[[ 4.62 -3.91 -3.55]
 [ 0.39  5.64 -2.68]
 [-0.01 -8.04  6.34]]
->
[[ 0.39  5.64 -2.68]
 [-0.01 -8.04  6.34]]

[[ 0.30  1.22  7.40]
 [ 0.15  0.23  5.44]
 [-0.14  7.88  7.69]
 [-0.39  0.32  4.58]
 [ 0.17  0.05  7.62]]
->
[[ 0.15  0.23  5.44]
 [-0.14  7.88  7.69]]

[[ 3.18  0.31 -5.55  4.71  4.85]
 [ 4.27  2.94  2.75  0.30  4.73]
 [-4.85 -4.05  6.84 -0.39  1.99]]
->
[[ 4.27  2.94  2.75]
 [-4.85 -4.05  6.84]]

[[5.96 0.73 3.04]
 [3.12 6.20 3.50]
 [1.10 7.75 3.05]]
->
[[3.12 6.20 3.50]
 [1.10 7.75 3.05]]

[[-0.12 -5.88  3.95  6.12  7.15]
 [ 1.46 -0.06  0.31  1.63  0.03]
 [-0.02 -4.82  3.47  5.13  6.55]]
->
[[ 1.46 -0.06  0.31]
 [-0.02 -4.82  3.47]]

[[ 0.18 -0.45 -0.19  0.33]
 [ 0.60 -0.75 -0.21  0.55]
 [ 4.63 -6.69 -1.82  5.17]
 [ 0.48 -1.20 -0.38  0.91]]
->
[[ 0.60 -0.75 -0.21]
 [ 4.63 -6.69 -1.82]]
---
[[ 8.06 -3.98 -3.09]
 [-6.60  2.23  2.88]
 [-4.83  3.37  1.42]]
->
[[-6.60  2.23  2.88]
 [-4.83  3.37  1.42]]

[[-1.11  0.06  4.94]
 [ 4.58  0.77  6.64]
 [ 1.78  0.20  6.08]
 [-0.93 -0.19 -5.08]
 [-0.68  0.07  3.27]]
->
[[4.58 0.77 6.64]
 [1.78 0.20 6.08]]

[[ 1.91 -1.01  0.68 -0.17]
 [-0.69 -0.86 -1.35 -1.27]
 [-7.93 -4.05 -2.34  0.08]]
->
[[-0.69 -0.86 -1.35]
 [-7.93 -4.05 -2.34]]

[[-3.07 -0.60  1.87]
 [ 3.32 -3.58  6.00]
 [ 2.43  1.44 -0.34]
 [ 1.60  3.34 -4.89]
 [-0.08 -0.93  3.39]]
->
[[ 3.32 -3.58  6.00]
 [ 2.43  1.44 -0.34]]

[[ 3.21  3.55  1.14  4.43  4.30]
 [-5.17 -4.30  2.86 -6.17 -1.50]
 [ 3.14  3.90  0.64  5.40  5.57]
 [ 3.80  3.79  1.21  4.60  5.20]]
->
[[-5.17 -4.30  2.86]
 [ 3.14  3.90  0.64]]

[[-0.75 -0.86 -1.64 -1.08]
 [-0.79 -0.89  6.12  5.29]
 [-1.14 -1.19  1.65  1.81]]
->
[[-0.79 -0.89  6.12]
 [-1.14 -1.19  1.65]]

[[3.16 0.00 2.17]
 [4.34 4.53 1.71]
 [0.32 0.91 4.51]
 [3.71 5.75 7.21]
 [4.74 4.01 3.65]]
->
[[4.34 4.53 1.71]
 [0.32 0.91 4.51]]
---
[[-6.18  2.80  0.16 -3.89]
 [ 5.44 -4.08  3.75 -0.44]
 [-5.31  0.58 -0.08 -5.64]
 [ 0.68 -1.71 -5.91 -5.84]
 [-0.64  3.37 -0.78  4.76]]
->
[[-6.18  2.80]
 [ 5.44 -4.08]
 [-5.31  0.58]]

[[-2.52 -0.76 -6.83]
 [ 1.52  0.07 -1.95]
 [-3.50  4.01 -6.91]]
->
[[-2.52 -0.76]
 [ 1.52  0.07]
 [-3.50  4.01]]

[[6.03 4.45 5.20 7.53 5.49]
 [6.09 5.93 5.23 4.24 3.84]
 [4.01 4.37 4.70 4.24 6.69]
 [5.28 4.34 6.03 5.25 3.69]]
->
[[6.03 4.45]
 [6.09 5.93]
 [4.01 4.37]]

[[-3.27 -4.20]
 [ 1.09 -6.36]
 [-3.00 -4.27]
 [ 1.87 -5.58]
 [ 0.69 -6.04]]
->
[[-3.27 -4.20]
 [ 1.09 -6.36]
 [-3.00 -4.27]]

[[ 0.30  2.81 -6.22 -1.53]
 [ 3.34  4.10 -4.12  1.33]
 [-3.28  1.99 -1.23 -0.95]]
->
[[ 0.30  2.81]
 [ 3.34  4.10]
 [-3.28  1.99]]

[[ 0.95 -4.56  2.49]
 [-6.24  0.29 -4.86]
 [-1.23 -3.50  2.75]
 [ 2.87 -1.80  7.04]
 [ 1.89 -2.18  2.23]]
->
[[ 0.95 -4.56]
 [-6.24  0.29]
 [-1.23 -3.50]]

[[ 2.20  5.82  1.44  6.75]
 [ 2.14  1.97 -0.93  2.11]
 [-0.64  0.89 -2.29  1.34]
 [-0.17  1.82 -1.51  2.68]]
->
[[ 2.20  5.82]
 [ 2.14  1.97]
 [-0.64  0.89]]

[[-1.16 -1.81 -0.59 -1.59 -3.06]
 [ 2.52  1.93  3.79  2.77 -1.46]
 [ 0.27  6.62  5.87 -3.89  5.57]]
->
[[-1.16 -1.81]
 [ 2.52  1.93]
 [ 0.27  6.62]]

[[3.57 4.07]
 [3.02 4.57]
 [3.27 4.30]
 [1.63 5.81]]
->
[[3.57 4.07]
 [3.02 4.57]
 [3.27 4.30]]
